128 stands for zero in the data rows.
Each row of this table is followed by its label. One hidden rule gives the labels. It looks at one to three of the table's principal directions, none of them among the few with the most spread.
tensor([129., 110., 120., 155., 158., 143., 150., 118., 109., 115., 136., 132., 174., 158., 168., 138., 176., 117.,
        123., 146., 122.,  98., 156., 113., 187., 100., 195., 130., 147., 168.,  68.,  96.]) 1
tensor([ 89., 160.,  83., 117.,  86., 134., 107., 141., 173., 153., 128., 100.,  73., 111.,  88., 133., 107., 138.,
        138.,  88., 165., 174.,  90., 108., 106., 178.,  76., 118., 103., 109., 162., 192.]) 1
tensor([174., 201., 134., 126., 186.,  93., 128., 176.,  83.,  88., 135.,  93., 128.,  77., 173., 186., 209.,  42.,
         93., 198., 135., 108., 165., 137., 149.,  91., 175.,  93., 124., 172.,  81., 114.]) 3
tensor([239.,  78., 114.,   0.,  44., 179., 106.,  60.,  81., 169., 110., 211.,  84., 115., 145., 114.,  38., 202.,
        218., 176., 124., 121., 117.,  84., 133., 255.,  71., 144., 192.,   0., 134.,  47.]) 2
tensor([115., 113., 123., 151., 123., 135., 126., 135., 168., 117., 166.,  92., 142., 133., 103., 124., 108., 125.,
        117.,  91., 137., 119., 142., 127., 126.,  94., 133., 126.,  77., 154., 156., 137.]) 2
tensor([126., 168., 102., 119., 146., 105., 119., 151.,  90., 135., 112., 110., 111.,  93., 177., 177., 166., 103.,
        112., 158., 132., 125., 136., 126., 134., 100., 136., 124., 132., 134.,  94., 137.]) 3
tensor([160.,  99., 110.,  91., 124., 131., 125., 124.,  88., 149., 152., 128., 110.,  97., 133., 124., 100., 152.,
        147., 144., 135., 113., 154., 113., 109., 134.,  84., 146., 105., 120., 142., 114.]) 3
tensor([129.,  92., 156., 128., 108., 115., 135., 119., 131., 118., 144., 137., 150., 130.,  93., 109.,  79., 149.,
        116.,  98.,  98., 121., 141., 144.,  69.,  56., 106., 141.,  87., 111., 172.,  96.]) 2
tensor([182.,  54., 136., 134., 123., 164., 119.,  88., 130., 113., 164., 136., 163., 148., 183., 133.,  98., 131.,
        145., 128., 125.,  72., 169., 153., 178., 118., 174., 145., 136., 123., 136., 103.]) 2
tensor([ 57., 137., 108., 211., 163.,  94., 172., 175., 149.,  99., 184.,  76., 135., 114.,  39.,  99., 173.,  91.,
         84.,  65., 147., 161., 144., 137.,  64.,  45.,  88., 134.,  16., 226., 180., 210.]) 1
tensor([192.,  57., 119.,  86., 122., 170., 128.,  60.,  84., 145., 110., 181., 171., 173., 232., 136., 118., 161.,
        165., 174.,  98.,  77., 156., 111., 218., 140., 185., 160., 210.,  90.,  54.,  40.]) 1
tensor([191., 176., 135.,  72., 140., 117.,  87., 133.,  80., 138.,  88., 135.,  95.,  90., 218., 187., 145., 100.,
        131., 213., 126., 108., 135., 143., 161., 167., 152., 107., 202.,  85.,  78.,  95.]) 3
tensor([145., 133., 142., 130., 155., 141., 112., 124., 133., 132., 110., 124., 143., 143., 181., 139., 140., 121.,
        134., 158., 128., 102., 127., 130., 192., 161., 176., 123., 176., 135.,  89., 113.]) 2
tensor([ 89., 173., 116., 165., 138.,  98., 157., 166., 150.,  91., 148.,  94., 135., 115.,  68., 133., 174.,  80.,
         91.,  94., 135., 161., 125., 121.,  93.,  65., 125., 113.,  61., 175., 143., 163.]) 2
tensor([152., 157., 114.,  50.,  66., 162.,  80., 113., 145., 169.,  86., 152.,  62., 109., 140., 147.,  75., 169.,
        184., 143., 158., 143.,  70., 104., 148., 255., 101., 110., 188.,  33., 138., 141.]) 2
tensor([133.,  75., 161., 135., 154., 127., 166.,  97., 125., 124., 127., 154., 200., 188., 106.,  66., 120., 155.,
        119., 130.,  71., 120., 150., 106., 136.,  64., 138., 156., 134., 154.,  93.,  38.]) 2
tensor([224., 118., 152.,  33., 127., 161., 106.,  82.,  76., 153.,  71., 191., 141., 146., 221., 140., 113., 160.,
        179., 225.,  99.,  85., 126.,  96., 216., 217., 175., 129., 250.,  54.,  40.,  13.]) 3
tensor([149., 106., 114., 110.,  97., 154., 137., 115., 133., 119., 155., 141., 123., 125., 101., 120., 112., 141.,
        156., 113., 147., 125., 129., 109., 130., 166., 122., 127., 108., 113., 152., 131.]) 3
tensor([ 90., 196., 105.,  99.,  98., 107., 130., 150., 136., 138.,  86., 131.,  96., 112.,  92., 143., 143., 126.,
        124., 117., 130., 182.,  77.,  96.,  97., 141.,  98., 113., 127.,  95., 119., 146.]) 2
tensor([135., 157.,  91.,  96., 111., 132., 142., 136.,  99., 127., 126., 138., 107., 108., 122., 151., 162., 121.,
        144., 144., 146., 143., 122.,  90., 131., 156., 124., 117., 127., 117., 105., 128.]) 1
tensor([ 64., 194., 130., 204., 183.,  82., 144., 197., 145.,  96., 144.,  66., 129.,  99.,  93., 145., 198.,  64.,
         72., 105., 147., 146., 128., 148., 100.,  63., 138., 106.,  63., 214., 141., 203.]) 2
tensor([ 38., 143., 144., 215., 172.,  80., 173., 167., 146., 103., 142.,  95., 169., 146.,  57.,  99., 173., 106.,
         64.,  78., 105., 155., 135., 140.,  68.,   0., 124., 130.,  57., 213., 138., 151.]) 3
tensor([121., 143., 158., 159., 154., 110., 119., 139., 126., 115., 113., 122., 138., 127., 157., 144., 146., 103.,
        103., 139., 117., 115., 131., 168., 129.,  98., 159., 119., 146., 140., 122., 136.]) 2
tensor([167., 105., 104., 104., 115., 155., 118., 107., 117., 131., 139., 133., 129., 126., 177., 150., 123., 129.,
        153., 143., 140., 102., 143., 118., 175., 154., 150., 135., 144., 112., 112., 118.]) 2
tensor([180., 146., 104., 106., 136., 150., 124., 124., 106., 112., 131., 132., 121., 113., 184., 165., 172.,  92.,
        150., 171., 154., 108., 138., 116., 197., 186., 172., 116., 161., 127.,  90., 133.]) 1
tensor([100., 126.,  58., 116.,  68., 167., 130., 131., 171., 146., 170., 113.,  64., 110.,  50., 111., 107., 152.,
        173.,  68., 198., 173.,  96.,  87., 110., 235.,  61., 124.,  75., 120., 192., 221.]) 3
tensor([ 57., 115., 125., 190., 126., 102., 164., 154., 169., 108., 176.,  93., 140., 130.,  19.,  84., 120., 126.,
         93.,  44., 128., 165., 131., 134.,  42.,  40.,  74., 139.,  17., 185., 201., 179.]) 2
tensor([156., 159., 169.,  97., 141., 108., 102., 129.,  98., 136.,  74., 150., 126., 117., 184., 154., 125., 124.,
        120., 183.,  98., 113., 119., 150., 134., 128., 150., 117., 193.,  86.,  93.,  81.]) 2
tensor([124., 146., 170., 158., 172., 103., 113., 146., 131., 119., 112., 108., 149., 129., 163., 141., 139., 103.,
         94., 149., 107., 106., 138., 166., 137.,  83., 164., 119., 145., 151., 113., 116.]) 2
tensor([126., 167., 118., 132., 139., 127., 115., 157., 128., 122., 131., 103., 111., 100., 144., 163., 154., 104.,
        127., 140., 156., 119., 124., 126., 148., 153., 150., 107., 124., 142., 121., 159.]) 3
tensor([ 96., 123., 115., 150.,  92., 157., 101., 132., 194., 140., 153., 102.,  87., 126.,  86., 120.,  85., 147.,
        146.,  75., 176., 142., 102., 140., 119., 203., 104., 114., 106., 121., 194., 204.]) 2
tensor([105., 103., 148., 125., 126., 122., 135., 105.,  99., 155.,  92., 169., 144., 159., 140., 111., 116., 173.,
        125., 140.,  90., 129., 125., 131., 110., 103., 127., 142., 174., 105.,  97.,  79.]) 1
tensor([152., 116.,  93.,  79., 111., 132., 117., 117.,  83., 164., 122., 144.,  87., 100., 151., 134., 111., 154.,
        156., 153., 138., 135., 131., 112., 116., 168.,  75., 146., 141.,  95., 126., 131.]) 2
tensor([118., 125., 100., 167., 121., 137., 134., 121., 142., 101., 148., 117., 136., 138., 154., 158., 168.,  88.,
        113., 109., 145., 128., 143., 147., 153.,  99., 171., 122., 122., 149., 122., 164.]) 1
tensor([132., 103., 144., 107., 104., 142., 121.,  99., 125., 147., 104., 163., 132., 153., 136., 115.,  95., 167.,
        144., 134., 109., 125., 117., 126., 128., 148., 128., 133., 171.,  87., 118.,  89.]) 3
tensor([188., 110., 106.,  50., 107., 137., 110.,  94.,  59., 163.,  94., 173., 104., 110., 206., 154., 111., 154.,
        162., 187., 113., 114., 136., 116., 146., 162., 111., 149., 191.,  59.,  88.,  80.]) 1
tensor([189., 119., 110.,  11.,  65., 145., 103.,  85.,  87., 170.,  76., 186.,  97., 114., 171., 143.,  69., 181.,
        182., 166., 108., 131., 100.,  90., 135., 191.,  91., 145., 188.,  11., 107.,  64.]) 2
tensor([199.,  68., 114., 110., 118., 190., 123.,  82., 134., 111., 163., 135., 179., 163., 204., 151., 121., 131.,
        163., 146., 136.,  58., 168., 104., 243., 151., 222., 132., 156., 124.,  83.,  68.]) 2
tensor([152., 166., 130., 140., 170., 126., 149., 150., 103.,  84., 125., 120., 173., 121., 180., 176., 207.,  72.,
        119., 163., 131.,  90., 140., 112., 203., 104., 223., 111., 135., 165.,  67., 112.]) 2
tensor([115., 112., 111., 139., 136., 126., 172., 125., 112., 114., 138., 144., 154., 140.,  96., 102., 158., 127.,
        132., 109., 122., 141., 128., 101., 124., 103., 119., 148.,  97., 154., 124., 132.]) 2
tensor([140.,  53., 145., 149., 125., 148., 136.,  85., 123., 126., 141., 156., 169., 171., 157., 108., 103., 152.,
        131., 118., 102.,  97., 157., 152., 143.,  92., 155., 153., 147., 126., 126.,  92.]) 2
tensor([134., 237.,  99., 113., 129., 127., 124., 190., 165.,  96., 142.,  81.,  71.,  70.,  68., 155., 184.,  61.,
        138., 132., 198., 168.,  88.,  93., 142., 234., 119.,  75.,  89., 150., 149., 212.]) 1
tensor([ 81.,  57., 165., 158., 114., 134., 111.,  90., 150., 173., 113., 151., 140., 181., 120.,  79.,  53., 203.,
        119.,  98.,  92., 126., 129., 165.,  88., 100., 102., 151., 160., 110., 150., 101.]) 1
tensor([ 74., 177., 129., 199., 155., 114., 113., 160., 171., 113., 119.,  88., 115., 130., 141., 155., 177.,  78.,
         91., 110., 153., 143., 111., 170., 143., 125., 165., 102., 136., 171., 129., 207.]) 1
tensor([ 71., 173., 185., 208., 184.,  78., 118., 177., 166., 106., 118.,  80., 140., 123., 105., 124., 147.,  85.,
         64., 109., 115., 136., 120., 189.,  89.,  58., 139., 110., 103., 185., 157., 173.]) 2
tensor([129., 122., 141., 117., 132., 129., 148., 125., 137., 124., 127., 138., 150., 143.,  89.,  94., 121., 141.,
        136., 121., 114., 136., 119., 100., 127., 130., 117., 135., 115., 134., 126., 100.]) 2
tensor([188.,  83., 156., 112., 190.,  98., 193., 109.,  24.,  98., 127., 179., 208., 139., 159., 100., 178., 114.,
        116., 189.,  58.,  94., 185., 114., 131.,  18., 148., 170., 129., 160.,  65.,  20.]) 1
tensor([136., 158.,  93.,  84., 127., 114., 156., 147.,  79., 135., 123., 142., 104.,  91.,  96., 125., 158., 129.,
        147., 146., 138., 155., 117.,  79., 103., 150.,  78., 135., 102., 125., 119., 133.]) 2
tensor([145., 107., 114.,  69.,  67., 154.,  97., 100., 153., 165., 127., 137.,  94., 130., 111., 118.,  50., 181.,
        160., 117., 133., 139., 114., 106., 112., 182.,  84., 129., 139.,  62., 152., 102.]) 3
tensor([160.,  70., 154., 100.,  99., 164., 111.,  74., 138., 149., 117., 168., 145., 173., 150., 104.,  68., 180.,
        155., 138., 104., 105., 133., 131., 151., 162., 143., 136., 187.,  78., 117.,  60.]) 3
tensor([ 98., 154., 111., 164., 160., 111., 164., 163., 118., 104., 155., 103., 142., 116.,  90., 127., 188.,  97.,
        107., 118., 142., 138., 142., 108., 118.,  89., 134., 121.,  76., 193., 119., 152.]) 1
tensor([ 78., 148., 131., 165., 134., 107., 136., 149., 162., 126., 131., 110., 110., 128.,  65.,  98., 133., 118.,
        107.,  90., 135., 171., 106., 142.,  79., 122.,  84., 126.,  94., 154., 168., 184.]) 1
tensor([162.,  67., 126., 148., 133., 177., 135.,  89., 129., 115., 157., 145., 168., 170., 176., 127., 137., 134.,
        150., 139., 135.,  79., 164., 130., 205., 151., 199., 133., 161., 145.,  97.,  99.]) 1
tensor([147., 145., 138.,  50., 103., 103., 118., 116.,  79., 165.,  70., 175.,  95., 108., 127., 118.,  94., 166.,
        144., 164.,  92., 158., 100., 114.,  75., 146.,  59., 142., 169.,  51., 120.,  82.]) 1
tensor([ 98., 120., 146., 166., 144., 102., 163., 133., 136., 105., 136., 130., 161., 148.,  79.,  95., 144., 115.,
         97.,  99., 101., 149., 134., 138.,  86.,  51., 118., 138.,  91., 162., 140., 122.]) 1
tensor([118., 133., 134., 168., 116., 172., 100., 108., 200., 117., 120., 120., 135., 178., 165., 146., 138., 110.,
        132., 116., 153., 118., 109., 150., 211., 196., 212.,  98., 190., 128., 107., 153.]) 2
tensor([156.,  60., 165., 130., 133., 150., 130.,  74., 114., 136., 115., 172., 179., 188., 177., 105., 104., 162.,
        132., 153.,  83.,  91., 156., 144., 164., 104., 174., 146., 195., 112.,  85.,  41.]) 3
tensor([111., 150., 134., 149., 163., 107., 122., 149., 121., 131., 118., 106., 131., 119., 150., 140., 151., 110.,
        106., 140., 125., 123., 132., 141., 134., 103., 137., 127., 130., 156., 112., 141.]) 2
tensor([133., 137., 145., 102., 133., 129.,  91., 107., 109., 169.,  61., 154., 119., 145., 213., 150., 116., 153.,
        133., 176., 105., 116., 109., 142., 166., 161., 151., 131., 228.,  81.,  72.,  93.]) 2
tensor([165., 110., 135.,  51., 115., 115., 118., 106.,  56., 171.,  83., 176., 113., 108., 166., 126.,  86., 179.,
        153., 173.,  91., 120., 123., 115., 102., 132.,  79., 157., 168.,  59., 110.,  67.]) 2
tensor([181.,  90.,  95.,  57.,  79., 155., 105.,  84.,  94., 156., 125., 153., 119., 126., 195., 163.,  86., 163.,
        159., 155., 119., 102., 150., 106., 153., 133., 133., 142., 163.,  60.,  98.,  66.]) 3
tensor([131., 125., 151., 144., 151., 113., 143., 124., 115., 107., 118., 132., 178., 151., 155., 138., 151., 111.,
         99., 142.,  90., 108., 150., 134., 142.,  46., 179., 128., 139., 144.,  85.,  71.]) 3
tensor([119., 141., 126., 100., 134., 119., 117., 123., 100., 164.,  83., 144., 121., 133., 163., 134., 127., 156.,
        131., 160., 108., 131., 115., 111., 137., 135., 122., 135., 176., 104.,  82.,  94.]) 3
tensor([139., 167., 135., 122., 163., 105., 145., 156.,  82., 116., 116., 133., 127., 101., 132., 140., 179., 102.,
        120., 169., 126., 127., 132., 120., 124., 125., 134., 117., 132., 148., 100., 121.]) 3
tensor([156.,  75., 133.,  91., 124., 139., 145.,  88., 109., 143., 114., 166., 163., 158., 136.,  86.,  95., 168.,
        154., 131.,  91., 120., 129., 100., 146., 119., 111., 169., 141., 105., 112.,  69.]) 1
tensor([161., 105., 139.,  97., 121., 133., 125., 111.,  92., 137., 124., 153., 133., 124., 152., 132., 108., 150.,
        141., 156., 112., 106., 145., 127., 125., 126., 130., 133., 149., 101., 115.,  80.]) 1
tensor([112., 163., 113., 114., 127., 104., 145., 149., 117., 125., 115., 125., 118., 107.,  98., 128., 148., 117.,
        121., 122., 125., 158., 109., 105., 100., 109.,  97., 131., 100., 128., 129., 140.]) 2
tensor([ 67.,  99.,  98., 173., 102., 134., 149., 128., 174., 131., 170., 111., 114., 142.,  40.,  83., 109., 145.,
        124.,  49., 150., 170., 120., 127.,  74., 117.,  70., 141.,  58., 158., 194., 195.]) 2
tensor([124., 150., 114., 181., 165., 131., 112., 157., 142., 110., 162.,  79., 110., 105., 160., 160., 173.,  74.,
        112., 134., 173., 110., 150., 162., 162., 147., 161., 108., 117., 186., 135., 200.]) 2
tensor([ 57., 169., 141., 161., 139.,  86., 114., 163., 160., 147., 106.,  94., 103., 119.,  84., 115., 117., 129.,
         88.,  98., 121., 170., 102., 150.,  63.,  91.,  79., 122., 104., 144., 157., 170.]) 1
tensor([111., 135., 159., 141., 140., 118., 146., 132., 132., 120., 113., 146., 145., 145.,  91.,  98., 136., 134.,
        121., 126., 111., 140., 114., 128., 110., 125., 127., 124., 134., 136., 127., 114.]) 3
tensor([149., 107., 112.,  80.,  78., 163., 111.,  98., 125., 153., 113., 161., 108., 132., 146., 136.,  89., 171.,
        173., 130., 138., 122., 107., 107., 148., 199., 123., 132., 163.,  65., 129., 116.]) 2
tensor([104.,  99., 141., 166., 128., 137., 154., 119., 145., 113., 152., 135., 159., 163.,  86.,  99., 131., 139.,
        118., 101., 119., 127., 142., 129., 115.,  97., 143., 126., 110., 157., 134., 113.]) 1
Which label does each new row get?
tensor([146., 156., 142., 118., 126., 150.,  78., 124., 154., 140.,  95., 122., 108., 132., 196., 166., 121., 121.,
        140., 160., 145., 107., 108., 147., 193., 207., 180., 102., 203.,  97., 101., 134.]) -> 2
tensor([185.,  63., 123.,  73., 100., 167., 167.,  64., 111., 120., 124., 194., 183., 181., 127.,  86., 110., 165.,
        174., 135.,  92., 118., 131.,  72., 176., 141., 145., 161., 155.,  91.,  89.,  34.]) -> 1
tensor([147., 126., 169., 151., 152., 127., 115., 127., 120., 115., 128., 135., 134., 133., 155., 135., 137., 112.,
        114., 160., 123., 103., 149., 171., 133., 133., 165., 109., 166., 137., 120., 112.]) -> 1
tensor([117., 145.,  76., 123.,  80., 140., 101., 137., 144., 138., 151., 106.,  59.,  90., 125., 167., 119., 118.,
        139., 104., 181., 150., 120., 140., 104., 176.,  95., 112., 107., 104., 173., 208.]) -> 3
tensor([ 97., 137., 109., 179., 156., 105., 115., 150., 105., 127., 135.,  93., 126., 109., 196., 185., 166.,  95.,
         88., 131., 135., 106., 159., 171., 131.,  52., 162., 127., 121., 164., 112., 167.]) -> 3
tensor([158., 110., 117., 103., 131., 145., 121., 107., 107., 140., 113., 144., 138., 135., 187., 141., 129., 137.,
        149., 154., 124., 105., 132., 117., 179., 151., 151., 143., 166., 110.,  94., 106.]) -> 2
tensor([ 90., 214., 132., 146., 146.,  93., 127., 188., 144., 112., 125.,  88.,  99.,  90.,  77., 147., 168.,  87.,
         96., 126., 148., 161., 108., 126.,  89., 123., 117.,  89.,  93., 159., 138., 169.]) -> 1
tensor([ 83., 158., 157., 159., 141., 105., 129., 151., 156., 125., 104., 123., 121., 129.,  86., 105., 130., 123.,
        111., 103., 124., 157.,  90., 149.,  94., 132., 107., 123., 121., 137., 158., 171.]) -> 2
tensor([141.,  82., 138., 116., 127., 137., 137., 102., 138., 138., 135., 140., 150., 153., 112.,  83.,  89., 157.,
        140., 114., 106., 127., 133., 118., 127., 119., 101., 156., 120., 125., 140.,  98.]) -> 1
tensor([128., 140., 100.,  98.,  60., 167., 122., 118., 182., 125., 140., 135.,  93., 130.,  67., 121.,  98., 143.,
        168.,  88., 169., 160.,  87.,  95., 130., 225., 109., 107., 116.,  85., 168., 163.]) -> 3
tensor([ 78., 119., 115., 194., 129., 125., 172., 148., 174.,  88., 183., 102., 143., 136.,  29.,  90., 150., 104.,
        111.,  53., 151., 159., 127., 127.,  88.,  92., 108., 129.,  35., 192., 189., 197.]) -> 2
tensor([152., 121., 129., 101.,  83., 150.,  86., 120., 157., 139., 144., 118.,  90., 108., 129., 147.,  67., 145.,
        147., 117., 152., 118., 123., 144., 117., 178., 114., 112., 128.,  81., 174., 141.]) -> 3
tensor([107.,  93., 114., 109.,  96., 142., 146., 107., 148., 148., 133., 143., 136., 153.,  73.,  81.,  86., 178.,
        149.,  87., 118., 151., 110.,  88., 107., 133.,  83., 152., 102., 113., 148., 113.]) -> 2
tensor([118., 127., 174., 172., 154., 129., 133., 134., 161., 105., 135., 123., 153., 153., 101., 102., 134., 114.,
        111., 121., 123., 122., 129., 154., 131., 129., 157., 112., 132., 160., 139., 128.]) -> 3
tensor([108., 149., 103., 118., 100., 144., 160., 141., 155., 113., 141., 133., 123., 126.,  47., 106., 140., 134.,
        155.,  88., 155., 160.,  89.,  74., 125., 180., 109., 121.,  82., 131., 152., 161.]) -> 2
tensor([115., 162., 102., 200., 184., 113., 131., 179., 134.,  86., 179.,  54., 134.,  91., 160., 179., 205.,  45.,
         91., 122., 172., 103., 165., 155., 163.,  81., 179., 111.,  68., 221., 130., 208.]) -> 2
tensor([100., 107., 122., 137., 100., 150.,  92., 107., 176., 160., 114., 119., 115., 154., 152., 130.,  80., 161.,
        137.,  98., 136., 127., 107., 142., 149., 158., 130., 134., 156., 101., 141., 150.]) -> 2
tensor([105., 150.,  99., 158., 130., 124., 161., 156., 149.,  91., 165.,  99., 137., 114.,  74., 130., 170.,  90.,
        120.,  87., 155., 145., 125., 105., 122., 104., 131., 121.,  53., 175., 151., 178.]) -> 2
tensor([119., 157., 124., 126., 140., 125., 127., 140., 125., 131., 116., 119., 131., 130., 139., 144., 152., 121.,
        121., 145., 129., 127., 126., 110., 149., 130., 152., 113., 142., 138.,  91., 112.]) -> 1
tensor([112., 141., 107., 132.,  68., 162.,  94., 126., 181., 134., 145., 119.,  68., 119.,  99., 146.,  98., 136.,
        149.,  94., 182., 148., 101., 143., 117., 222., 117.,  95., 133.,  93., 181., 196.]) -> 1
tensor([111.,  96., 152., 163., 143., 120., 174., 129., 151.,  98., 165., 125., 177., 155.,  44.,  68., 123., 130.,
        112.,  86., 107., 137., 143., 118.,  92.,  64., 113., 141.,  62., 176., 159., 108.]) -> 1
tensor([ 85., 172., 107., 152., 162.,  87., 123., 180., 113., 143., 138.,  80.,  88.,  79., 109., 139., 154., 107.,
         99., 125., 149., 151., 132., 138.,  77., 101.,  75., 126.,  79., 173., 149., 192.]) -> 3
tensor([112.,  54., 128., 136., 110., 135., 145.,  90., 120., 145., 128., 160., 157., 160., 128.,  93.,  86., 177.,
        138.,  90.,  98., 123., 131., 134., 108.,  83., 104., 174., 118., 112., 150., 115.]) -> 2
tensor([112., 146., 139., 116.,  82., 148., 103., 114., 177., 139.,  95., 145., 105., 149., 114., 129.,  97., 148.,
        145., 108., 137., 150.,  79., 131., 135., 198., 135., 108., 170.,  75., 141., 142.]) -> 2
tensor([115., 186., 154., 148., 186.,  93., 117., 165., 100., 126.,  91., 109., 136., 113., 179., 164., 181.,  94.,
         93., 179., 115., 113., 131., 146., 148.,  99., 172., 109., 164., 158.,  73., 118.]) -> 3
tensor([138., 129., 128., 151., 184., 108., 146., 144.,  69., 118., 141., 119., 152., 117., 171., 148., 186., 101.,
        102., 174., 118.,  98., 178., 135., 140.,  68., 161., 129., 130., 182.,  78., 101.]) -> 1
tensor([ 95., 106., 129., 174., 140., 137., 103., 123., 155., 151., 136., 106., 116., 147., 149., 123., 116., 139.,
        116., 116., 141., 122., 138., 164., 136., 138., 131., 129., 147., 152., 136., 161.]) -> 3
tensor([ 50., 132., 107., 212., 129., 108., 142., 164., 179., 109., 187.,  69., 114., 120.,  46., 115., 139., 103.,
         84.,  50., 159., 162., 140., 156.,  58.,  63.,  93., 118.,  30., 198., 199., 218.]) -> 3
tensor([ 86., 149., 166., 226., 218.,  83., 131., 174., 127.,  98., 137.,  73., 174., 127., 168., 151., 188.,  69.,
         57., 133., 113.,  94., 165., 186., 138.,  11., 191., 121., 105., 225., 108., 151.]) -> 2
tensor([193.,  56., 139.,  72., 106., 160., 113.,  74.,  97., 158., 132., 170., 134., 146., 166., 107.,  65., 183.,
        166., 164., 106.,  93., 158., 123., 144., 160., 116., 150., 175.,  78., 117.,  48.]) -> 3
tensor([151.,  61., 161.,  94., 129., 135., 133.,  77., 100., 163.,  96., 185., 157., 171., 146.,  72.,  75., 191.,
        148., 149.,  73., 118., 131., 126., 125., 124., 102., 169., 182.,  90., 107.,  47.]) -> 1
tensor([207., 116., 112.,  93., 161., 133., 122., 110.,  45., 130., 124., 148., 131., 110., 240., 171., 173., 101.,
        137., 219., 121.,  83., 180., 134., 187., 131., 168., 135., 190., 126.,  55.,  78.]) -> 3
tensor([ 74., 120., 123., 182., 118., 153., 108., 128., 189., 138., 137., 102., 124., 158., 126., 131., 117., 140.,
        125.,  86., 155., 126., 113., 145., 154., 156., 159., 114., 135., 147., 142., 177.]) -> 3
tensor([ 91., 212., 154., 151., 150.,  90., 121., 175., 146., 111.,  93., 106., 114., 110., 107., 149., 167.,  86.,
         92., 135., 128., 156.,  96., 144., 105., 119., 141.,  92., 132., 141., 122., 156.]) -> 3
tensor([106., 216.,  99., 144., 178.,  93., 155., 185., 105., 106., 125.,  91., 119.,  96., 113., 155., 230.,  63.,
         98., 158., 146., 156., 129.,  96., 136., 110., 139., 102., 103., 193.,  78., 155.]) -> 3
tensor([152., 111., 100.,  79.,  91., 128., 141., 118., 101., 130., 149., 137., 128., 110., 107., 134., 104., 147.,
        140., 123., 119., 129., 146.,  92.,  96.,  92.,  97., 138.,  87., 100., 135.,  86.]) -> 1
